In the data rows, the value 128 means zero.
Here are some numbered points:
[125 123 236 153  85 129 126 169 159  89 169 105 103 165  98 167 118 142
 133 134 143 187  95 173  95  66  97  71 205  92 147 170 156 127 115] 0
[102 155 130 114 178 129 110 189  86  87  81 150  71  92  89 139 128  86
 155 157 139 117 114 165 110 125 165 123 141  83 180 161 125 144 132] 1
[124 137 157 115 177 194 130 143 117 121 104 192   0  63  76  75  73  68
  97 167 138 129  97  89 103 143  96  87 104  87  60 123 134 150 173] 2
[156 112 170 132 124 135 166 118 146 154 174 120 195 108 155  61 202 168
 113 152 167  79 151 126 121 114 108 148 146 154  74 153 166  83 130] 3
[146 174 184 247  84 253  66 207   0   0   0 255 134 161  99 251 255 204
 255  38  85  17 192   7 184  65 255 255 124 255 203 130 216 149 236] 4
[121 123 145 115 108 129 122 120  90 193  98 109 165 151 140 109 134 122
 105 123 153  88 117 112 134 120 119 144 148 149 127 198 165  98 136] 5
[168  76 100 161  87  51 109  21 158 127 116  73 255 181 165 123 150 138
 119  93 100 106 154  53 198  76 102 180 109 159 118 110 130  94  81] 6
[118 162 138  64 130 116  57 174 123 150 145 136 128 118 157 129 158  54
 132  90  95 147  58 146  63 160 195  90 112 182 155 145 101 133 152] 7
[140 103 141 136 119 120 117 110 142 128 132 128 140 151 124 125 127 116
 149 117 121 138 124 114 136 121 125 123 137 125 148 118 131 135 122] 8
Which three points above are nearest to each new point by angle, seen from the average point of the numbered points? Their numbers follow each, nearest first.
[119 170 143 157 122 134 133 139 120 128 155 117 142 148 142 137 131 129
 163 119 116 141  85 119 164 104 117 111 149 149 126 127  99 110 128] 8 0 6
[112 134 122 152 148 136 150 150 103 141 124 138  94 117 110 107 114 126
 140 130 137 142 157  95 130 150 125 138 131 126 105 144 132 129 149] 2 1 8
[122 170 117 147 163 130 123 173  83 109 102 168 117 100  72 125  80  94
 105 130 135 174 134 102 114 203 141 118 141 112  93 121 194 159  83] 2 1 8
[119 127 139 145 137 145 126 134 133 120 132 145  99 138 105 139  98 129
 115 144 132 134 123 113 123 128 118 125 128 110 134 143 138 134 120] 2 8 0
[137  96 131  91 103 117 142 130 136 146 182 137 153 135 189 102 139 115
 112 115  98 134 143 150 129 105 137 106 114 128 114  93 121 110 123] 8 3 6
[127 114 129 124  96 135 120  94 130 129 149 144 169 143 153 143 153 160
 117 130 109 102 134 118 149 104 122 150 130 138 136 119 133 109 119] 6 8 3
[ 87 109 125 153 108 105 132 161 144 159 134  91 213 149 142 116 143 153
 163  85 158 107 118 106 156 106 105 118 119 138 153 109 144 144 122] 6 8 3
[124 159  84 124 136 145 135 159 101 114 128 125  83  84 123  97 108 108
  97 156 138 170 131 137 121 183 154 126  93 131 126 160 142 131 133] 2 1 7
[159 140 154 154 193 145 143 138 122 114  76 141  99  77  60  92 117  75
 124 157 169 138 112  40 128 143 126 108 131 100 103 123 162 146 116] 2 1 8
[168 100 111 122 124 110 146 110 114 132 147 164 114 180 169 131 163 156
 163  88 147  83 219 118 146 109 138 100  98 184 144 126 131 106 147] 6 8 3
[134 108 138 103 107 122 135 108 124 142 124 115 155 133 140 140 137 150
 109 125 128 125 127 138 129 116 150 118 128 128 117 142 118 127 137] 8 6 5
[139  99  70 117 133 141 130  82 159 179  69 128 195 116 174 122 142 119
 128 176 115 143 112  67 155 121 164 137 140 112 144  87 114 192 111] 8 6 5
[122 162 112 126 124 172 138 138 112 120 127  93  75  94  91 163  92 138
 107 160 151 157 124 127 123 172 116 122 117 123  96 141 133 145 108] 2 1 0
[114 147 130 152 100 125 177 128  92 133 157 115 120 166 118 164 143 133
 165 142 116 138  88 100 159 117 101 145 168 123 115 142  96 102 145] 8 0 6
[145 107 167  97 212 230 117 165  50 135 130 153   8  29  38 102 171 106
  88 131 131 195 188 135  88 217 106 115 187  95  99 139 199 151 137] 2 1 0
[100 170 115 160 144 161  80 114 116 112 129 122 102 109  97 151 100 134
 113 149 118 146 111 100 117 136  93 124 158 122 112 122 127 128 119] 2 1 8
[123  97 136 139 114  87 127 101 159 125 123 103 189 155 148 129 144 128
 103 111 101 134 134 114 133 129 142 145 112 141 127 119 128 135 122] 6 8 3
[125 131 124 123 138 161 144 143 119 132 134 128  88  98 122 118 121 127
 130 129 148 131 130 119 121 158 124 113 129 135 103 131 136 133 137] 2 1 8
[132 132  97 123 139  93 135 120 100 132 111 111 151 139 154 137 137 135
 132 126 158 133 124 117 150 114 121 134 104 127 136 123 161 115 109] 6 8 5
